m =
[[128 136 128 125 131 123 133 132 149]
 [116 117 130 128 118 125 124 109 132]
 [128 144 126 110 130 118 140 116 145]
 [131 130 127 120 120 120 134 128 147]
 [128 120 129 126 124 127 118 120 115]]
Indices start at 1.
(1, 1)	128
(2, 3)	130
(5, 7)	118
(5, 8)	120
(1, 6)	123
(2, 2)	117
(2, 1)	116
(3, 4)	110
(2, 8)	109
(1, 9)	149
(5, 6)	127
(2, 6)	125
(2, 4)	128
(5, 2)	120
(1, 8)	132
(3, 5)	130
(4, 8)	128

arr =
130,133,117,131,130,130,127
127,121,115,131,141,132,117
126,132,124,134,120,133,133
129,128,114,131,139,130,120
118,112,131,136,120,136,131
128,139,142,128,105,126,147
129,132,126,130,124,129,131
132,135,132,124,128,122,129
125,118,129,125,135,128,121
127,126,136,126,124,126,131
126,133,119,138,115,137,137
131,139,127,129,120,128,135
119,105,133,129,131,133,122
134,144,122,128,127,126,132
124,127,128,135,116,134,136
129,133,121,131,128,130,128
Indices start at 1.
(1, 1)	130
(1, 5)	130
(4, 1)	129
(14, 2)	144
(3, 2)	132
(6, 3)	142
(6, 2)	139
(5, 4)	136
(11, 2)	133
(8, 3)	132
(6, 1)	128
(10, 6)	126
(11, 5)	115
(9, 6)	128
(8, 6)	122
(6, 5)	105
(7, 5)	124
(9, 1)	125
(11, 1)	126
(5, 6)	136
(5, 5)	120
(1, 2)	133
(14, 4)	128
(7, 1)	129
(7, 7)	131
(1, 3)	117
(13, 2)	105
(9, 7)	121
(8, 5)	128
(5, 2)	112
(16, 4)	131
(12, 7)	135

X =
[[116 142 120 117 140 149 146 118]
 [138 147 126 117 110 122 143 116]
 [121 133 137 132 109 106 142 113]
 [156 134 127 121 122 129 113 144]
 [135 148 130 112 133 149 140 125]
 [147 128 115 132 108 107 115 135]
 [117 141 126 119 138 144 147 116]
 [131 142 114 121 106 114 145 113]
 [119 114 122 144 115 103 123 124]
 [142 123 121 136 108 104 115 132]
 [155 140 134 116 125 137 120 141]
 [156 138 125 120 113 122 118 139]
 [156 140 136 120 113 124 119 138]
 [104 114 128 143 129 112 131 118]]
Rows and columns are counted from 1.
(1, 1) -> 116
(9, 1) -> 119
(1, 6) -> 149
(5, 4) -> 112
(2, 6) -> 122
(10, 3) -> 121
(5, 8) -> 125
(7, 6) -> 144
(14, 8) -> 118
(12, 4) -> 120
(11, 8) -> 141
(7, 7) -> 147
(9, 2) -> 114
(12, 5) -> 113
(7, 8) -> 116
(10, 5) -> 108
(9, 6) -> 103
(10, 6) -> 104
(14, 1) -> 104
(12, 2) -> 138
(4, 6) -> 129
(1, 3) -> 120
(14, 2) -> 114
(7, 4) -> 119
(1, 8) -> 118
(13, 7) -> 119
(8, 2) -> 142
(2, 5) -> 110
(3, 3) -> 137
(10, 2) -> 123
(13, 5) -> 113
(12, 3) -> 125

grid =
[[141 103 148 104 115 127 143 111 130 137 136 155]
 [141 132 155 132 156 118 146 147 110 154 149 102]
 [138 108 137 124 129 127 149 107 116 117 115 103]
 [122 134 121 141 101 105 145 150 123 125 143 102]
 [130 146 143 150 127 146 150 149 108 153 122 145]
 [105 110 130 121 121 118 109 141 101 114 134 112]
 [147 101 141 130 105 153 107 142 150 138 115 108]
 [149 125 104 128 107 154 140 102 119 131 110 143]
 [107 102 126 131 136 145 110 106 148 148 146 108]
 [129 137 125 125 120 125 132 141 111 139 149 103]
 [144 124 139 133 139 101 140 131 129 130 156 149]
 [112 149 131 111 124 106 117 115 131 117 136 150]
 [133 153 105 151 123 148 126 138 103 112 117 124]
 [120 117 109 103 152 156 101 151 139 116 124 136]]
Indices start at 1.
(1, 1) = 141
(14, 6) = 156
(11, 8) = 131
(11, 11) = 156
(10, 12) = 103
(7, 2) = 101
(7, 9) = 150
(2, 2) = 132
(5, 8) = 149
(8, 12) = 143
(1, 2) = 103
(8, 4) = 128
(1, 12) = 155
(2, 7) = 146
(7, 4) = 130
(4, 1) = 122
(2, 6) = 118
(8, 1) = 149
(12, 3) = 131
(10, 7) = 132
(5, 2) = 146
(4, 12) = 102
(13, 1) = 133
(14, 4) = 103
(11, 1) = 144
(13, 8) = 138
(14, 2) = 117
(11, 10) = 130
(4, 5) = 101
(12, 11) = 136
(4, 7) = 145
(13, 6) = 148
(9, 9) = 148
(11, 12) = 149
(5, 11) = 122
(5, 4) = 150
(1, 8) = 111

data =
[[127 123 122 144 104 145]
 [127 134 135 121 140 130]
 [138 129 138 119 133 129]
 [128 141 142 132 122 120]
 [119 125 131 126 143 128]]
Rows and columns are counted from 1.
(1, 1) -> 127
(3, 2) -> 129
(4, 5) -> 122
(2, 5) -> 140
(2, 6) -> 130
(4, 3) -> 142
(4, 2) -> 141
(5, 3) -> 131
(5, 1) -> 119
(1, 3) -> 122
(5, 5) -> 143
(2, 3) -> 135

a =
[[141 116 143 116 123 147 112 108 140 139 136 141 111 125 146 111]
 [114 123 142 112 112 138 117 119 135 145 122 152 124 121 145 111]
 [117 140 124 140 136 118 141 143 133 122 118 136 148 142 122 137]]
Rows and columns are counted from 1.
(1, 1) = 141
(1, 4) = 116
(2, 4) = 112
(3, 9) = 133
(2, 9) = 135
(3, 11) = 118
(3, 16) = 137
(2, 6) = 138
(3, 5) = 136
(1, 3) = 143
(1, 11) = 136
(1, 10) = 139
(3, 14) = 142
(3, 6) = 118
(2, 13) = 124
(1, 15) = 146

A =
[[131 133 118 105 116 139 121 106]
 [135 141 115 139 125 150 114 125]]
Indices start at 1.
(1, 1) = 131
(1, 5) = 116
(2, 6) = 150
(2, 2) = 141
(2, 7) = 114
(2, 1) = 135

B =
[[141 119 122 150 129 135 121 126 137]
 [104 145 131 119 107 125 142 114  99]
 [ 98 145 132 102 108 114 145 121 103]]
Rows and columns are counted from 1.
row 1 col 1 -> 141
row 1 col 3 -> 122
row 1 col 5 -> 129
row 3 col 7 -> 145
row 2 col 2 -> 145
row 3 col 6 -> 114
row 3 col 8 -> 121
row 2 col 1 -> 104
row 1 col 4 -> 150
row 1 col 2 -> 119
